A state moves one step at a time under one of 6 hidden systems, and each row is a state written as 20 numbers. Each run below is a few steps of one system.
j_779, seq 1:
[[-10  20  -4 -21 -53 -31  -2 -15  16 -34  -9 -22   9  15 -25  16  17   7
   22 -17]
 [ -2  22 -11 -32  51 -19 -22  33   4   4  15  25  23 -11   0   6  31  20
  -13 -28]
 [ 12 -19  -9  -1   3  11 -14 -21 -24  30 -20  36  -9 -37  -9 -49 -37  12
   -9  20]
 [  5  14 -16  -8 -85 -24   7 -11  25 -11 -10 -23 -20 -13 -26   2 -20 -14
   13 -12]
 [-14  71   2 -28  26 -23  -8  36  19   7  30  -5  -5  -2   9  22  27   9
  -16 -42]
 [  7  -2  12 -21  27  29  -8  -6 -36  65  24  44   2 -14  22 -39 -33  26
  -12  20]
 [ 31 -32  -8   4 -83  10  10 -18  17  30  15 -13 -21 -23 -22  13 -41 -34
   19  15]
 [ -6  74  10   8  12 -21  13  31  34  -9  31 -51 -39 -10  -2  53  31 -29
   -4 -11]
 [-21  24  27 -12  60  25  21  25 -43  31  43  17  -5  15  65 -26 -10  31
   -6  37]
 [ 26 -93  -1  14 -53  53  29 -10   6  32  15   9   0   9  26   1 -61 -27
   11  14]]
j_493, seq 2:
[[-24  22  -5  18  11 -24  12  46 -14 -16   0  -7  21  56  24   7  33  20
  -22 -35]
 [-19  19  25 -17 -28 -46 -26  20 -17  13  48  15  40 -21   6 -42 -18 -30
   -2 -14]
 [  3  67  17   6 -11  25   4 -10   1  62  24 -28 -35 -33 -17  -7 -21  -5
   -2  33]
 [  7  39 -56 -24  -5  -1  41  50  34  -4  -9 -16 -50   6   9  35  18  48
   -9 -25]
 [-18 -50  17 -61 -32 -19  14  19  23 -19  34  13   7  -6  56   1 -43  13
   -4 -56]
 [-31 -27  82  12  14  54   6  -9   9  48  49 -54  38 -12  14  13 -22  -7
   -1  20]
 [  3  24 -21  38  22  -2  23  73  27  -8  24 -61  25  -8 -36  58  63 -17
   26  36]
 [ 34 -11 -45 -76 -51 -47   2  11  25 -53  42  34  -5 -26  -2  20   4 -42
   69  22]
 [ 15 -42  18 -80  11  78  -5 -83  21  29  -1  16 -15 -44  -3   3 -41  39
   41  42]
 [  7 -88 -24  49  72  60  29  23  37 -13 -73 -44  -3 -18 -20  51  21  53
  -21   0]]
j_380, seq 3 (10 x 20):
[[  8   0  -1  -2 -21 -22  10 -11 -12  -4 -17 -14 -27  10 -16  28  17  28
   -4  -2]
 [  0  29   9   3  -4  -3  -1  21   3  23  30  -1   3  23  12  14   6 -14
  -16 -29]
 [ 11 -25  -3 -33  -4  -7   1  11  20  -9  27  10   0 -28  10  11 -15 -16
   14  -6]
 [ 17 -34   9   8  -4 -14   5 -15  -6  -3 -19 -12 -28  -6 -16  37   9  16
  -12  -6]
 [  2  19  25  29  15   8   5   6  -8  19  25  -9 -16  29  19  22   7 -26
  -20 -11]
 [  4 -18  20 -35  -1  20   1 -17  14   0  36  14  -4 -11  29   2 -29 -25
   19   7]
 [  8 -42  14   0  -8  12   0 -37   2  12 -34  -5 -27 -18 -12   9 -21  27
  -19 -12]
 [ -7   6   9  55  16  17  11  12  -3   9 -13  -9 -14  25  24 -10 -12 -20
  -37 -18]
 [ -8 -24  12 -10  15  27  -3 -15   6 -26  17  26  27  13  38 -27 -23 -40
   24  16]
 [  0 -34  14  -6  20  21 -19 -55 -16   7 -42   8   9 -24 -29 -16  -4  37
    5  21]]
j_554, seq 4:
[[-16  -6   4  -3 -16  -4  -1 -16  21 -40 -23 -10   2  -2   4 -12 -14 -10
    3 -18]
 [-13 -10  15  -1   3 -27 -16   5 -14 -15   2  -3  41  13 -12   8  28   6
    3 -12]
 [ 13  16  -8   7   8 -11 -14  10 -29  19  23  29  14   5  -4 -16   9 -22
    6  19]
 [ 16  10 -16   0   3  21   7 -20   9  -7  -6  -1 -27 -14  -8   2  -3 -17
   25  42]
 [  3  -4  -6  20  10  14  11 -15  12  -8 -45 -23 -23   8 -17  23  14  27
  -13  -8]
 [-18  25  -4  17  -8 -28  -7  12  -4  -6 -26  -1  -7   5   1 -25  -7  10
  -37 -45]
 [-18  20   8 -19 -25 -37 -20  10  10 -16  18  -8  29 -33 -16 -24  -6 -25
   15  -5]
 [ 22 -10  -8 -18  14  -3 -13  15   7  13  29   0  30 -18 -35  37  34  -6
   27  21]
 [ 32  25 -29   7  31  19  21  20 -11  34  11  15 -50   9  12  27  12  10
  -11  18]
 [-14  29   7  -1 -18  19  25 -22  17   8 -20 -28 -64 -20  18 -13 -41  19
  -16   1]]
j_542, seq 5:
[[-26  18  -9  -3 -67  14  23  -6  19 -19 -10 -38  14  12  -7 -20 -15   4
   30  17]
 [  4  46 -15 -36   9 -15 -22 -27   1   2 -28  33 -26  17  -6  -2  13  35
  -23 -53]
 [ 25 -52 -16  19  40 -27   6  54 -15  14   4  10 -10 -50  -3  16   6   9
  -26   4]
 [-18 -16   3   6 -50  -6  19  28  28 -42  30 -42  46  12   1  12   6 -42
   43  19]
 [  2  83  19 -33   5  13 -13 -55   6   2   8   7 -38  54   9  30  26   1
    3 -23]
 [ 24 -11   6  13  31   2  10  19 -27  72   8  11 -59 -59   4  -5 -30  30
  -45  11]
 [-33 -60  -9   8 -64   4  17  36  49 -28 -11 -43  52 -37  -4 -30 -49 -12
   12 -19]
 [-10  29 -12 -26  11  12  -4 -31  29 -61 -33  18   5  97  25  33  42   4
    0 -66]
 [ 44  -5   9   8  69 -18   8  39 -73  58  57  57 -47   8  44  23  16   7
  -31  28]
 [-26 -45  52   4 -48  11  -5  11  19  26  67 -43  61 -74 -10 -31 -59 -56
   35  43]]
j_554, seq 6:
[[  8  11 -22  27  34   9   7   9  -2 -10 -26  12 -28   3  11  -6   6  -3
  -16   2]
 [-14  26  12  14 -32 -23   5 -17   1 -25 -19 -27 -28  -3  -5  -7  -9  -9
   -4  -2]
 [ -9   4   0 -14 -14 -13 -29 -12  10   4 -17  -6  41 -13 -44  -5  15  17
    3 -24]
 [ 10   9 -26   4  38 -21  -9  48  -1  -3  14  21  14 -22  -4  -6  18 -13
   -4  -2]
 [ 15  38  -2   4 -17 -12  18   8  -3   5  32 -19 -44  -9   2  22   4 -25
   17  37]
 [  9  14  -1 -20  -9  31  -1 -36  20  36 -23 -18 -19 -12 -32  22  -1  42
   -4  -8]
 [ -9 -14 -23   3  32  -2   8  43  19   2 -27   4 -12 -29  16 -16 -16  33
  -43 -45]
 [-24  13  18  -2 -48 -44  16  38  13 -20  42 -31  -2  -6  26   1 -18 -31
   -1 -19]
 [  4   4  29 -57 -19  10 -25 -22   9  41  51   1  46   3 -24  32  18  10
   30  -9]
 [ 28 -39 -22 -20  69  35   8  30 -14  40  20  49  -6 -18  28   4  -5  31
   -9  18]]
j_998, seq 7, 10 rows:
[[ -3 -16  -7   7   7  28  -5   8  10  32 -11  -9  28 -23 -24 -13  -7  20
   -5   4]
 [ 16 -12  13  21  10  -8   6  21   4  11  26 -17 -18 -24  -1  32   3 -30
   -7   8]
 [-18  29  38 -19 -15  -2   4 -15 -12   7  33 -18  -3   3  16  -4  -8  -5
   16  23]
 [-14 -13  10  -2  15  53   6 -17  12  22 -17  -7   8  -5   8 -17 -25  24
   -5   5]
 [  0 -40   7  37  14   1  22  29   6 -14  -1 -19 -13 -11  23  12 -14 -20
  -19  -2]
 [-28   7  41   6 -20 -18   3   0 -16 -22  30 -22  33  31  18   0   8 -20
   16   9]
 [ -9 -12  19 -11  40  48 -14 -33  -4   8  -5  14  37  28   6  -2  12  18
   10   6]
 [ 24 -43  -9  27  39   7   6  -1 -16 -18 -15  35 -31   3  30   2 -10 -28
  -14  10]
 [-13  19   6  17 -46 -29   5 -20 -11 -53  -6   1  -9  41  20 -19  -8 -44
   10  -4]
 [-23  15  -5 -21   8  22 -10 -32  16 -24 -43   3  29  56  -4   4  26  40
    0 -41]]
j_493, seq 8 (10 x 20):
[[ -9  39  -1  25  -5   7  23  11  17 -34  10 -30 -10  45  16  28  25 -32
   14   7]
 [-13  12   3 -60  -3 -38 -14   6 -16 -17  27  17  35  -4  -4  -4  25  26
   33   9]
 [ 22 -24  -3 -11   9  25 -11  -2   7  56  13  16  -8 -63 -17 -17 -37   1
   -5  16]
 [  7  -2 -26  35 -12  41  39   0  43 -18 -38 -37 -46  14   4  30  -9  -6
   -6  -4]
 [-16 -27  19 -37  -4 -36   2  -8  -3 -59   4   2  21  46  23  37  33  20
   14 -30]
 [  0 -38  41  -7  40   7 -35  -3 -30  36  44  31  61 -26   0 -23  -7 -17
    9  26]
 [ 13  23 -35  65  -6  35   8  11  18  15 -24 -34  -4 -33 -47 -14  -3 -35
   12  52]
 [ 23  21 -41 -30 -38 -44  10 -26  12 -62 -38   5 -56  26 -18  45  34   8
   20 -16]
 [  6 -45  20 -70  39   8 -23 -43 -26   3   7  76   5  11  44 -15 -19  35
   -4 -27]
 [-29 -42  16  75  37  58   1  14  -5  34 -35 -24  45 -21  -4 -54 -34   5
  -34  13]]
j_779, seq 9 (10 x 20):
[[ -8  45 -15  30  -5 -12 -14  10   2  12 -20 -15   3 -36 -33 -38  -5 -12
  -11   6]
 [-24  28  25 -47 -31 -34  -5 -18 -10 -16  23   5  -9  -2  21 -22 -19   5
    9 -10]
 [ 27  -7 -28 -43   0  15   6  17  22  37  20  32 -18   2  11  29  -6  23
  -13 -40]
 [  7  28  -1  40  -1  26 -11   7  -1  66   2 -15   1 -31 -36 -21 -13 -12
  -19  16]
 [-12  31  44 -18 -47 -32   1 -22 -18  -8  47 -23 -15  -5  12  -2 -14 -33
   26  29]
 [ 23  -1 -17 -47  26  15  31  35  29   1  43  14 -40   6  45  54   3   7
    7 -11]
 [  2  -5  -3  58  31  57  23  34  -2  61  -4 -18  -9 -16   7 -17 -26   5
  -32  21]
 [-19  -6  60  38 -65  -5  13 -33 -23  -7  25 -38   0  33  17  -8 -28 -50
   11  24]
 [ 14  -2  12 -35  31  15  18  -1  32 -35  39  -3 -13  55  37  89  45 -13
   21 -18]
 [  5 -35  -6  48  99  62  14  33 -17  33 -14  -5  21  -8   1   3  23  32
  -13  50]]
j_998, seq 10, 10 rows:
[[ -6  23   8  53   0  -2  -2  -5 -27  -5 -13 -11  11  43  -7  -4  26 -21
   -5  16]
 [  9   2  11 -24   5  15 -10 -21   6  10  20  33   3  49  28  19   0  -7
  -11 -46]
 [  0 -35 -21 -36  16  -8  -2 -14  -1 -48 -28  35  -6 -16  16 -21 -11  18
   16   6]
 [  4  11 -33  55 -15 -18  -1   7 -12 -26 -47  -2   0  17 -27 -21  16 -15
   -5  10]
 [ 11  35  -2 -10 -17 -20 -16  -1  10   8  14  13   5  49  -5  36  30 -11
  -14 -58]
 [  8  -8 -18 -75  16 -18 -15 -12  -4  -9   0  45   1 -19   1  -2   8  45
   15  -9]
 [ 28  -2 -57  27  -9 -12  -4  10 -10   2 -42  20 -16 -40 -42 -35  -6  -5
    5  31]
 [ 15  60  -9  20 -46 -25  -7   4  26  14   8 -25 -29   7 -32  32  13 -37
  -15 -37]
 [-15  30  10 -84  -6 -13   0  -2  14  24  23  -4 -11 -16   1  23   7  70
    2 -32]
 [ 10 -36 -43  -7   5   7  10  42  -7  37 -12  10   9 -74 -25 -37 -24  44
    2  37]]
j_380, seq 11 (10 x 20):
[[  0   2 -23   1  45  30   3  38  13  31  -3   9  18 -14   1  -7   6  28
  -15  -6]
 [-24   4   0  14 -12  -6  15  16  23 -47  -6 -45  15 -21  -7  -5   3 -21
   26  27]
 [ 16  14   0  -4 -35 -31 -23 -47 -39  -8 -11  28  -8  30 -22  -6  14  -8
   11   8]
 [  2  35 -17 -28  38  20   0  26  -3  44  12  25   1   7  11  -2  12  45
  -19 -18]
 [-31  -8  -4  -7 -22  -5  22  46  42 -22  14 -52  29 -42  -2  -3 -12  -1
   17   5]
 [ 29 -16 -15  18 -57 -49 -15 -32 -17 -29 -25  14 -14  13 -39  13  12 -32
    9  -4]
 [ 21  33  -9 -15  60  -2  -8  12 -23  25  18  43 -18  38  19  31  41  25
  -25 -24]
 [-34  -7  33 -32  10  15  19  43  30  10  59 -49  33 -46  19  16  -7   9
   25  22]
 [ 31 -27  -4  13 -89 -26  -4 -44   9  -4 -20 -21 -35 -27 -49  19 -21 -32
   16   9]
 [ 30  36 -16  10  28  -8  -1  -7 -14  11 -18  45 -65  62  32  28  17   6
  -52 -60]]
j_542, seq 12, 10 rows:
[[  3  13 -15  12   7 -12  12  13 -20 -27   0  12 -10  31  18   0  18 -11
   10  17]
 [ 11   4  18 -30 -13 -18 -11 -14 -24  18  35  14   0 -12  -3   1  -1  -4
   16  21]
 [ -6  10  18   6   8  19 -19 -18  23  24  -7 -27  17 -29 -38   5   2   0
   -3  -4]
 [ -6  15 -25  35  -2   6  20   4  10 -24 -46 -19 -30   6  -1 -13  -4   5
  -12   1]
 [  9 -12 -31 -36 -31 -31  15  14 -17 -17  -1  30 -15   8  17  -9  -6  25
   10  -6]
 [  2 -10  12 -30  22 -17 -28  15  10  13  31   9  43 -16 -20  27  28   4
    2 -26]
 [ -1  21  22  48  27   6   3   7  10  -9   7 -38 -12  -1  -7  30  21 -45
   -5  15]
 [  4  23  -7  -3 -53  11  34 -19  -5   0   4 -14 -56  11  22  -7 -30  -2
   16  33]
 [ -9  10  -6 -59 -18   6 -11 -10  16  38  -3  17   5 -20  -7 -16 -23  55
  -15 -47]
 [ -8 -31  -5  34  50 -10 -10  40  20 -13 -26  -6  21 -18  -5   8  10   1
  -44 -53]]

Which system made each of these runs?
seq 13:
[[  3 -28  12  -3  36   4 -16  -5 -17  15  -4  23  21   9   0   6  13  21
  -18 -21]
 [  3  -4 -14  13 -14 -13  16  21 -22 -11  11  22 -14   6  33 -31 -22 -21
   -1  17]]

j_554
seq 14, 2 rows:
[[ 20 -27 -15 -42  12  -5   8   4   6  -1   8   1 -14 -39 -14  33  15  34
   26  27]
 [-25  32   8  18 -13 -19   1  35   8   8   6 -48  34  -3 -29   9  29  14
   -4  -9]]

j_542
seq 15, 2 rows:
[[-32 -11  23  52  13  11  15  11 -23 -24  -8 -23  21   9  25 -41 -12 -21
    2  41]
 [  6  25   4  24 -50 -36 -16 -10 -28  14  -2 -20  24  22 -55  11  38   0
   11  12]]

j_493
seq 16 (2 x 20):
[[ 24 -28  -8   9  25  14 -31 -22  21  12 -31  12   3 -25 -37  14   2  -7
  -19 -31]
 [-11  13  15  39  51 -14  18  24 -18 -21  -2 -18 -36  -5  29   2   8 -10
  -21  24]]

j_380
seq 17:
[[ 13  36   7  22  -8  36   4 -40  13  15 -11  -7 -46  33   7  13 -12 -25
  -15 -14]
 [-21  -7  12 -31   7 -16 -16 -40   3 -28 -46   7  -9 -18  -3 -21 -13  43
  -15 -32]]

j_554
seq 18, 2 rows:
[[ 10  -2  11  19 -41 -11  27 -10  -2  -7   7 -29 -53   7   7  32  -9 -18
    2  15]
 [-38  42   2 -24  -7  23  20  17  20   1  13 -22  17  25  28 -15  -7  24
    6 -13]]

j_998
seq 19, 2 rows:
[[  5 -24 -32   9 -52   8  18  14   5 -16  -6  11  16  21  12 -24 -23 -17
   17   8]
 [-20  29   0   6  30   3 -19  -3  38 -38 -18 -17  29   3 -19   6  30 -18
    2 -28]]

j_998
seq 20, 2 rows:
[[  5 -24   1  17   5 -13   7  -7 -10  -5 -30 -10 -23  -7 -10  14   6  23
  -15   2]
 [ -7  19  13  26   8  12   5   8  -9   9  18  -7   6  36  18   6  10 -22
   -7   1]]

j_380
seq 21:
[[ 17  -7   9   6  12  -9 -14 -13 -53  37   4  25   6  10 -13  -3  17  23
   -2  25]
 [ 13  17 -47  25   1  21 -10  14  22  12 -28  24   5  -1 -14 -30 -11 -19
  -17 -23]]

j_493
seq 22:
[[-26   2   4  13  -8  20  11   7   9  -7 -12 -26  21  -2   1 -21 -10  10
    7  14]
 [ -8 -25  28  -1  -8 -27  -4  -2 -10 -12  10  -1   8  16  13  16   2  -6
  -11 -26]]

j_779
seq 23 (2 x 20):
[[-17 -15  36 -13  11  -9  -9 -26 -36 -23  12  20  22  26  28 -16   1  -3
   12  15]
 [ 19 -19  25  16   5  22 -29 -39 -30  43   4  21  25  15 -23  -1   4  -8
    3  17]]

j_542
seq 24:
[[  7  -3 -19 -29 -52 -10  10   7 -23  17  18   1  21 -10 -22 -13   1  25
   44  51]
 [ 11  -3 -20 -15   0 -29  -2  45  39 -19  29   3  -9 -52   6   7 -14 -46
   -1 -25]]

j_779
seq 25 (2 x 20):
[[ 19 -21  15  -3  13  23  14 -31  -4  -2   5   2 -40  -4  16  22 -10 -11
   14  38]
 [-13   9  36   2  -8  30   5 -43   2  18  -9 -16 -23  21  15   5 -19  14
  -16 -14]]

j_380
seq 26, 2 rows:
[[ 18  17 -21 -39  21  -5  -7 -11  -7 -11   3  38 -14  13   5  10  21  12
   14   2]
 [  1 -15 -31  -5   3  23   3  22  15  15 -13   0  19 -40 -17 -28 -17  18
    6  13]]

j_779
seq 27:
[[-10   5   9 -21  18 -35  22  17 -21 -21   1 -20 -19  12   8  41  44  52
    5  11]
 [ 20  18   5  16 -42 -36  -4  32 -13  46  44  -8   0  -6 -20  20   5 -25
  -12 -12]]

j_542
seq 28 (2 x 20):
[[  5 -23 -11   8   7 -36  16   4   4 -57 -27  -8 -37   1   5  29  17  -4
   -2  -8]
 [  8 -39  17 -18 -10   2 -10 -25 -36   2  21  42  25  39  24  -7  -5  -7
   14   6]]

j_493
